Each named turn below is shown by a few rows before and after it. Which turns, in which order, take the first row of each later pair to the second? The first pair is answered.
C (before -> after):
[-0.47  0.12 -0.10  1.04  1.05  1.09  0.67  0.44 -1.96 -1.50 -1.83  1.98
  0.91  2.75] -> [-0.54 -0.06 -0.71  0.00  0.97  1.79  0.83  0.80 -0.28 -1.57 -1.87  2.16
  0.54  2.74]
[-1.87 -0.93  0.14  0.08  0.77 -0.18 -0.97  2.27  4.22 -1.34  0.99  3.03
 -1.38  0.79] -> [-3.01 -1.20  0.28  0.24  0.40 -0.50 -2.07  2.88  3.15 -0.27  0.89  2.43
 -0.75 -0.61]
[-1.28  4.39 -0.88 -0.79  2.75  1.14  1.02 -1.91 -1.73  2.49 -3.34 -3.58
 -2.47 -1.50] -> [-1.23  4.09 -0.43  0.96  2.47  0.49  0.22 -1.70 -2.90  2.22 -3.10 -3.42
 -2.52 -1.66]
N (before -> after):
[ 2.30  2.64 -0.62 -1.08 -0.15 -0.68  1.83 -1.93 -0.74  1.00 -1.76 -4.24
  0.89 -1.59] -> [ 1.83  2.40 -2.06 -1.99 -0.75 -0.02  1.59 -1.59  0.15  0.74 -1.81 -3.99
  0.61 -1.67]
[ 3.27 -1.19  5.49  0.22  1.17 -1.33  0.82 -0.89  3.12  1.63 -0.30 -2.76
 -0.23  2.45] -> [ 2.84 -1.25  3.39 -1.94  1.12  0.25  0.67 -0.43  5.41  1.85 -0.54 -2.32
 -0.23  2.65]
[ 0.31  0.07 -0.90 -1.18 -0.26  0.88 -1.53  0.48  0.47  0.44 -0.08  0.69
  1.09 -0.94] -> [-0.66  0.24 -0.75 -1.53 -0.59  1.35 -1.55  0.48  0.04 -0.14 -0.66  0.69
 -0.19 -0.92]
D (before -> after):
[ 1.12 -1.14 -0.74  2.42 -1.12 -1.17 -1.60  1.39 -1.62 -0.84  2.29  1.76
  1.19 -0.82] -> [-2.56 -0.87  1.59  2.43 -0.42 -1.61 -1.61  0.55 -2.62  0.87 -1.33 -0.91
 -2.07 -0.21]
[ 0.03 -0.35  1.17  0.16 -0.69  0.25  0.44  1.06 -1.33 -0.19 -0.88  1.21
 -0.29  0.01] -> [-0.29 -0.55  0.18 -1.08 -0.27 -0.21 -0.29  0.67  0.45  1.43 -0.64 -0.18
  0.54 -0.58]
[-0.03  1.04 -1.85  0.10 -0.58  2.83  2.65  0.15 -1.79 -3.75  0.45  2.30
  0.05 -0.49] -> [-3.12  1.07 -0.36 -1.96  0.38  2.16  1.79 -0.46 -0.52  0.55 -2.68 -1.92
 -1.72 -1.28]
S (before -> after):
[ 3.76 -0.25 -0.40 -0.97  0.84 -1.80  1.82 -0.96  3.04 -0.34  1.82 -1.04
  1.62  1.99] -> [ 1.15 -1.38 -0.64  1.76 -0.70 -0.22  0.65  1.36 -0.67 -3.99  2.06  2.25
  0.77  2.48]
[ 2.23  0.11 -0.48 -1.54  0.95  0.36 -2.48 -1.43 -0.76  3.18 -0.60 -2.11
  0.47 -2.26] -> [ 4.36  0.44  1.01  1.17  1.00 -0.83 -1.06 -1.57 -2.16  0.64  0.64 -1.01
  1.07 -0.76]
[-0.21 -0.62  0.97  1.95  0.14  0.14 -0.65 -0.15  0.14 -0.75  0.09  0.41
 -0.46 -0.15] -> [-1.25 -1.31  0.89  0.90  0.28  0.37 -1.42  0.42  0.16  0.76 -0.09  0.44
 -0.41 -0.63]
Now pairs of rows:
(2 to 3 turns a pair)
[-0.80  0.46  0.28 -0.46 -0.52  1.71  0.94  0.87  1.70 -2.30 -2.44  4.21
 -0.70  1.29] -> [ 1.58  1.28  3.75  0.52  0.41 -2.22  0.59 -0.67  2.58  1.03 -1.30  0.62
  1.33  0.64] -> N, D, S
[ 1.58 -0.01 -0.65 -0.33 -1.98 -1.60 -1.47  0.23  0.62  2.22  2.28 -1.72
  2.57 -1.37] -> [-0.55  0.53  2.95  3.11 -2.03 -1.30 -0.11  0.08 -3.23 -0.43  0.23 -1.64
 -1.24  0.49] -> S, D
[-1.83  1.31  1.18  0.84 -0.13 -0.04  1.18 -0.14 -1.89  0.31 -3.40 -1.67
 -1.56 -0.11] -> [ 1.23  1.06 -1.58  0.35 -0.48  1.70  3.03  0.20 -0.01 -2.66 -0.94  2.03
 -0.92  0.89] -> D, D, C
[-1.16 -2.04  0.56  2.98 -1.01 -0.65 -2.08  2.69 -2.59 -0.75  3.18  3.43
  1.86 -1.43] -> [-1.73 -2.21 -0.44  0.37 -0.44 -1.37 -3.31  2.21 -0.15  3.01  3.30  1.45
  2.57 -2.27] -> D, D
[-2.74 -0.37  0.98  3.40 -2.77  0.77 -0.67  0.33 -4.90 -4.35  0.05  3.06
 -0.97 -0.09] -> [ 2.34 -0.35 -3.64 -1.83 -2.23  0.79 -0.63  0.31  2.40 -2.35  3.86  3.22
  2.56 -0.56] -> C, D, D
[-1.54  0.18 -2.08  0.67 -0.96  2.90  1.60  0.33 -1.49 -2.94 -1.14  2.34
 -3.23  0.79] -> [ 1.45 -0.51 -4.50 -0.83 -1.03  2.33  0.32  1.15  0.89 -2.02  1.63  3.36
  0.32 -0.16] -> D, D
[ 3.12 -1.55 -0.17  2.97 -0.31 -1.05  0.18 -0.09 -1.84 -2.57  2.87  1.74
  3.32 -0.42] -> [-3.33 -1.97  1.06  3.00 -1.04 -0.28 -2.39  0.64 -4.30  0.77 -1.10 -0.85
  1.14 -2.56] -> S, D, N
[-0.81 -0.34 -1.64 -2.90 -0.23  1.87  3.37 -1.27  3.24 -0.51 -2.78 -0.69
 -2.19  2.78] -> [-2.85 -1.78 -3.36 -4.38 -1.04  1.27 -0.26  0.49  3.56  2.43 -0.98 -0.43
  0.69 -0.27] -> D, C
[-1.31  2.23  3.99  3.13 -0.20 -0.70  1.17 -2.19 -4.89 -2.48 -2.45 -1.99
 -2.28 -0.28] -> [ 0.62  0.37 -2.77 -2.88 -0.78 -0.22 -2.91 -0.26  1.14  3.16  1.78 -1.80
  4.47 -4.69] -> S, D
[ 4.71  1.17 -1.73 -0.97  0.34 -1.91 -0.76 -1.67 -2.07  1.83  3.05 -4.03
  3.07 -1.76] -> [ 1.54  1.25 -4.64 -2.77  0.10  3.95  2.64 -0.44 -0.70 -3.61 -0.34  0.87
 -3.15  1.22] -> N, D, C
[-1.27  0.86 -2.73  0.97 -4.68  3.56 -2.79  3.54 -4.11 -1.25  1.96  1.90
  3.62 -1.42] -> [-0.60  3.68  2.96 -1.60 -0.85  0.12  0.50 -2.22  0.01  3.70 -3.41 -6.95
 -0.01 -0.60] -> C, D, S
